One turn or mirror swaps these rows in pairs. Which row does each one swap with?
Z_615: [ -2  19 -26  16   5  -3  -8  -4  21   1  10  14   7 -16   9  19]
Z_650: [ 18   2 -12   6  14  -8 -10 -13  -8 -13  -1  27  11   9 -21 -15]
Z_55: [  5  -4 -16 -17 -14  14 -23   4 -18 -17  40  -2 -15 -24  19  25]
Z_152: [-12 -12 -12  13 -26  15  -2  -3 -18 -32  38  -5  14  -3   4  -2]
Z_392: [-11 -12 -21  -7  -5  -4 -15  22 -30  -5   2 -13 -28   5  -5  -4]
Z_589: [  0  24 -21  10  -7   4  -3  13  -3   1 -10   4  30  -5  -6  -8]
Z_884: [ 16  -8  27 -28  -1  -1 -16   9 -14   2  33   4 -11  -4   5 -19]
Z_773: [  1  12  -3  -5  -6  24   4  14   8   4 -22   4  12   1 -10  -7]
Z_637: [ -5  11 -14 -16 -11  -8  -3  24 -20  -1  27  25   7 -12   5  31]
Z_66: [ -9 -13 -14   8 -23   9   6   1 -19 -30  37   4  18   4 -12 -13]
Z_596: [  6  -5  11  -6  13 -24 -21   5  11  11   0   1 -18   0 -10  14]
Z_747: [  0   0   6   6   5  25 -12 -18  16   5  16   0 -13 -12 -14 -21]
Z_5: [  6  -6  -1 -23 -12  19 -19  35 -23   9  17  -8  -8 -12  15 -14]
Z_709: [ 17 -20 -12   4 -10  -2  -8  -2   5 -41  19 -20  11  -7  13  12]
Z_26: [ 25  -9  21 -17  12 -16 -27   0 -11  11  22  -2 -21  -3  -2  -3]
Z_292: [ -7 -11  -7 -12   5   6 -20  32 -18   1  -1 -16 -27  -7  -5 -11]
Z_691: [ -9 -19  -8   2 -10   8 -25   2  13  -4  33 -20 -14 -13  25   2]
Z_465: [ 20  -8  16 -21  14 -13 -32  -4  -7  10  19  -1 -20  -8   2   2]
Z_339: [ -2   8 -12  -6 -11  -8  -7  19 -24   2  34  23   6   0  10  37]
Z_44: [ -3   0   3   7   3  24  -8 -24  11   3  12   1 -14 -14 -21 -20]
Z_255: [ 21   3   3  11  11   3  -5 -24   5  -6   4  10  10  -5 -21 -20]
Z_306: [  9  -6   9  -6   7 -24 -18   7  15   7  -4  -2 -13  -1 -17  18]
Z_61: [  2   1 -12   7 -27  13   1   0 -23 -27  36   6  23   3  -8 -19]
Z_487: [  0   9 -14 -22 -12  -9 -15  19 -26   5  33  24   3  10   3  25]
Z_104: [  4  14   1  -9 -18  27  14  20   3   6   1  11  12   0  -7  -5]
Z_904: [ 16  22 -24 -16   9  10 -12   1 -15  -2  30  12  -5 -29  18  24]
Z_683: [ 10  -3  13  -8   7 -23 -19   9  12   9   6  -2 -21   5 -13  20]
Z_738: [  6  12 -22  11  -5  -1  -1  17 -11 -16 -18   2  21   3  -9  -9]
Z_866: [-10 -11 -15   7 -24  21 -13   1 -18 -34  29  -5   7   0  -3  -4]
Z_700: [ 12  10 -15 -16   3  20 -15  -1 -21  -9  37  -1 -15 -32  17  17]
Z_865: [  8  -3 -11 -17 -11 -16 -14  21 -40   3  30  24   3   1   6  17]
Z_525: [  7   6 -24  13  -9   2   3   2   9 -35  18   4  18 -19  -1  27]
Z_918: [ 18   1   2  14  15   4  -6 -24  14 -10   6   7  13 -10 -18 -17]
Z_354: [  0   4   0  -1   5  27 -17 -19   8   6  17   0 -20 -16 -21 -18]
Z_717: [ 17 -11 -15   9  -8  -5  -1   0   8 -36  10  -8  15 -11   8  25]
Z_260: [  0 -20  -9 -14 -13   8 -26  29 -23  12  16 -20  -8 -10  13  -9]

Swapped with Z_392: Z_104
Swapped with Z_5: Z_738
Swapped with Z_354: Z_306
Swapped with Z_884: Z_650

One turn or mirror swaps these rows in pairs. Which row does each one swap with?
Z_749: [  3  21   7   5  20  -2 -14   3  -5  -3  12 -21  -2  10  41 -10   6  12]
Z_791: [ 21  -2   9 -19   9   3  -3   7  12  -6  17  35  -4 -23  18   7 -12  17]
Z_870: [-13   8  16 -11  14 -16  10   8   4 -10  17   4  11 -12  18   1 -29 -14]
Z_983: [ 30  -6   0  17  -9   0  -5  -5   0  -8 -13   2  24  -3   4  -1  -3  37]
Z_489: [ -1 -21   0  -5  12  28   2   2  29  -4  11 -12 -21  14  16  16 -12  12]
Z_622: [ 15 -25   7 -19 -10   0   2   4  -7  -4  11  -8  32  -3   1 -18  -8 -14]
Z_913: [  6   5  12  -6 -22 -11 -13   2 -15 -19   2  -4  -9  27 -11  -7   4 -29]
Z_348: [ 20  38  -1   4  15   7  -6   1  12  -2 -22  14 -16   8  11  -4  -4   2]
Z_130: [ -9  35   8  -7  -4   2  -5   0   7   0  11  -7 -28  17  25  -2  -3  22]
Z_644: [-33   3  -9 -25  24  -1  -7   0   6  -1  -8 -11  -6  13  10   7   6 -14]
Z_834: [  5 -15   5  -2  19 -10  17  -6 -18  14  22  12   4 -12   6 -17 -12  -2]
Z_448: [ 27   8 -20  -2  -4  -8 -38   1  -4 -12  -8  -1   5  14  -4   4  -2  10]
Z_351: [ -4  -7  13  -9  32  14 -11  -3   9  -1 -20  11 -26   3  15  -8 -18  26]
Z_276: [-26   2  14  20  -8  24   8   4 -12  12 -10   5  -4  19  -1   8  11  22]
Z_42: [ 11 -10  -2  -1  16   5  -1  -1   5  -4   5  16 -13   7   5   2   0  57]
Z_660: [  1  -9   8   1 -17  -1   5  -1  -9  -6 -20 -11 -12  42 -14  -9   3 -12]
Z_112: [ 49 -20   2   6 -17  -5   5   1   2  -3   3  -1  -9   5   2  -6  -4   0]
Z_165: [ 14 -16   4 -25  14  -1 -24   0  -3  -3   2   7  23   1 -25  -4 -12   8]
Z_360: [-18  -6   1 -39  -9  -2 -10  -7  -5   3 -20 -22  -1  11   7   9 -10  -7]
Z_899: [ -1 -27   4   9  -4   1  -3  -5  20  -1  11  12   5  17  31  21  -1  32]
Z_209: [ 24   4  -7 -19 -15   7 -16  14   6 -35  14   1   4   9  18  25 -12   9]
Z_980: [-12  10   1   0  15  -5   5 -15   2   0 -25  -9 -11  17 -23   0   2 -13]
Z_933: [-13 -31   4  12 -13   8   1  -1   0   3  -2 -13  -6  16  32   2  -4 -18]
Z_79: [ 16  14   9 -15  27   1  11  -4 -12  -7  29  24 -21   8  10  -3   2  -2]
Z_114: [ 10 -35  -7   1  10 -16  -7  -3  -3 -14   0  26  -2   2 -10 -13  -2 -14]
Z_49: [ -6  19  17  -7 -11  28  21  25   9 -19  -6   7 -18  -6   1  11  -1   0]
Z_199: [-21 -12   5  -1  -5   2 -10  -3 -11   1 -20  29  -6   9 -18  29  -2  -7]
Z_502: [ -3  19  14  -2   3   5   2  11 -11   3  -2  13  16 -20  18  -2 -10  42]
Z_571: [-27  13   1   4   6  -2   0   0  -4  -2 -23   3  24   7  -6  28  -2   5]
Z_916: [  8 -14   1  -1 -20   6 -17   5  -4  -9 -13  -8  35  -4   9  26  -5  19]
Z_752: [-11  -1   3  -3 -17  18  -6   5 -11  -6 -14   1   6   5  51  12   4   5]
Z_228: [-25 -26   4  21   8   2  -4   5 -10   0  17  18   8   7 -20   6  -3  -2]
Z_777: [ -4 -14  -4  -9 -12  16  27   6   6  -8  28 -13  -3   1  18  25  -8  -6]
Z_227: [-20  -2   5  -1   3  32   7  23 -21   6   6  -8  10  23  -2  -7   8 -10]
Z_954: [-16  -5  15  -9  17  16  23   7  -2  16  26   9  12 -14  11   3  -5  -4]
Z_18: [  4   3  -2  -7 -22  21   6  22  -5 -28   0   3 -16  10   3  31  13  10]
Z_125: [  5   6   5  -7  10   5 -16  27   2 -25 -12  23  -6 -22   2 -11 -15  18]
Z_212: [ 22   4   6  18 -18   1  -5  -3   2  -6   1  31  16  10  27  -2  -8  27]
Z_537: [-19  25  -3 -28  26  -1  -5   2  -4   0  15  20   8   8 -12   2  -4  -7]
Z_735: [ 13 -23   4 -52   1   2  -3  -3  -3  -3   7  11   3  11  -2 -16  -2  12]
Z_352: [  0  12  11   6  26  -9  -4 -24 -15  11  -6  10 -12  -7  -3 -13  -7  23]
Z_347: [ -3 -15   3   6  18   0  -7  -5 -22   9  26   1  13  17  -3 -23 -23  -2]
Z_132: [  9  11  -1 -19 -30   7  -3   1   1  -8   9  -3  26   7 -16  14  -7  28]
Z_751: [-16  12   4   9  -6   5  11  -8  -1  -4  -7  -1 -41   6  27  -8 -10  14]
Z_86: [ 15  10   0   1 -24   1  -8   5 -32  -2  13  11   6  14  -1  -3  27 -13]
Z_395: [ 25  -2  -3 -23  -2   8  -7 -16 -32  -6   9  -8 -25  18  -4   2 -14  -9]
Z_766: [ 20 -31  -3 -15 -19  18  -6   4  -6  -2 -13  21 -19  12 -16  -5  -3  -8]
Z_739: [ 15   1  -4  -1 -17   3  16  -2   2 -12  -1 -11 -42   3  17  24  -7  11]

Swapped with Z_351: Z_766
Swapped with Z_749: Z_86
Swapped with Z_352: Z_112
Swapped with Z_199: Z_489
Swapped with Z_348: Z_395
Swapped with Z_347: Z_212

